m =
[[-34  15 -36   5 -37  59 -65  61  17  28 -19  23  17 -16  -2]
 [-34  18 -37   5 -38  59 -65  63  14  30 -19  25  18 -16  -3]
 [-35  21 -39   3 -40  59 -65  66  12  31 -16  28  18 -18  -5]
 [-34  22 -40   3 -43  59 -66  68  10  32 -16  29  19 -17  -5]
 [-34  19 -38   4 -40  60 -65  64  12  30 -18  26  18 -17  -4]
 [-35  22 -41   2 -43  61 -65  69   9  32 -15  30  18 -18  -6]
 [-35  26 -43   2 -44  61 -66  70   9  33 -14  31  18 -18  -7]
 [-36  26 -43   1 -45  62 -66  72   7  34 -14  33  19 -18  -8]]
m[0][0] => -34
m[7][8] => 7
m[0][14] => -2
m[2][3] => 3
m[5] => [-35, 22, -41, 2, -43, 61, -65, 69, 9, 32, -15, 30, 18, -18, -6]
m[3][0] => -34
m[1][10] => -19
m[1][9] => 30
m[7][6] => -66
m[0][2] => -36
m[6][8] => 9
m[7][7] => 72
m[1][5] => 59
m[5][6] => -65
m[7][11] => 33
m[:, 2] => [-36, -37, -39, -40, -38, -41, -43, -43]
m[3][14] => -5
m[0] => [-34, 15, -36, 5, -37, 59, -65, 61, 17, 28, -19, 23, 17, -16, -2]
m[7] => [-36, 26, -43, 1, -45, 62, -66, 72, 7, 34, -14, 33, 19, -18, -8]
m[7][1] => 26
m[1][12] => 18
m[5][5] => 61
m[:, 11] => [23, 25, 28, 29, 26, 30, 31, 33]
m[4][2] => -38
m[6][11] => 31
m[3][9] => 32
m[2] => [-35, 21, -39, 3, -40, 59, -65, 66, 12, 31, -16, 28, 18, -18, -5]
m[3][12] => 19
m[2][8] => 12
m[2][9] => 31
m[3][6] => -66
m[:, 6] => [-65, -65, -65, -66, -65, -65, -66, -66]
m[0][11] => 23
m[6] => [-35, 26, -43, 2, -44, 61, -66, 70, 9, 33, -14, 31, 18, -18, -7]

M =
[[-16  28  12  -3  -1  11  -3   3  21  13   4 -13 -11   4  22]
 [ 32  20   9 -14  -6  -4  14   4   1  25  -4  -3  -1   7   6]
 [ 15  23   1  63   5  46  -7   8  -9   4   8  20  -3  14   8]
 [-25 -48   5  -2 -24 -22   0  -1 -21  11   0 -14   4  -9  -9]
 [-17 -61   2  68   5 -39 -11   4  16   6  -4   5  12 -28  24]
 [  3  62  -5  37  13  -8   1   3  -6   2  11  22  -7 -11  12]
 [ -6  17  -3 -52   6  26  22   4 -28  -6  -3  10 -10 -11  -3]
 [  2 -23   1 -19   3  13   9  -9  19   7   0  14  -4  -7  33]
 [ -6  -4  10  16 -20  19  -4  -2  21 -14 -11  15  17  -2  11]
 [  8  45  -1 -21  12  39   0  -3  -1   3  -9   8 -20   6   4]
 [-27 -12 -13 -24   2  -6  21   2 -10 -17  -6   5   3 -12  15]
 [  1 -13  17  22  -9  41   2  -1 -17   0  -6  -3   3 -19   8]]
Indices start at 0.
row 0 col 0: -16
row 4 col 9: 6
row 9 col 13: 6
row 9 col 9: 3
row 5 col 0: 3
row 0 col 5: 11
row 5 col 5: -8
row 1 col 10: -4
row 4 col 8: 16
row 11 col 13: -19
row 4 col 0: -17
row 10 col 5: -6
row 1 col 12: -1
row 8 col 8: 21
row 3 col 13: -9
row 0 col 1: 28
row 1 col 2: 9
row 6 col 7: 4
row 1 col 5: -4
row 11 col 10: -6
row 1 col 3: -14
row 4 col 7: 4
row 3 col 6: 0
row 1 col 0: 32
row 8 col 9: -14
row 2 col 5: 46
row 6 col 0: -6
row 7 col 12: -4
row 10 col 4: 2
row 0 col 14: 22
row 0 col 4: -1
row 10 col 2: -13
row 4 col 12: 12
row 9 col 6: 0
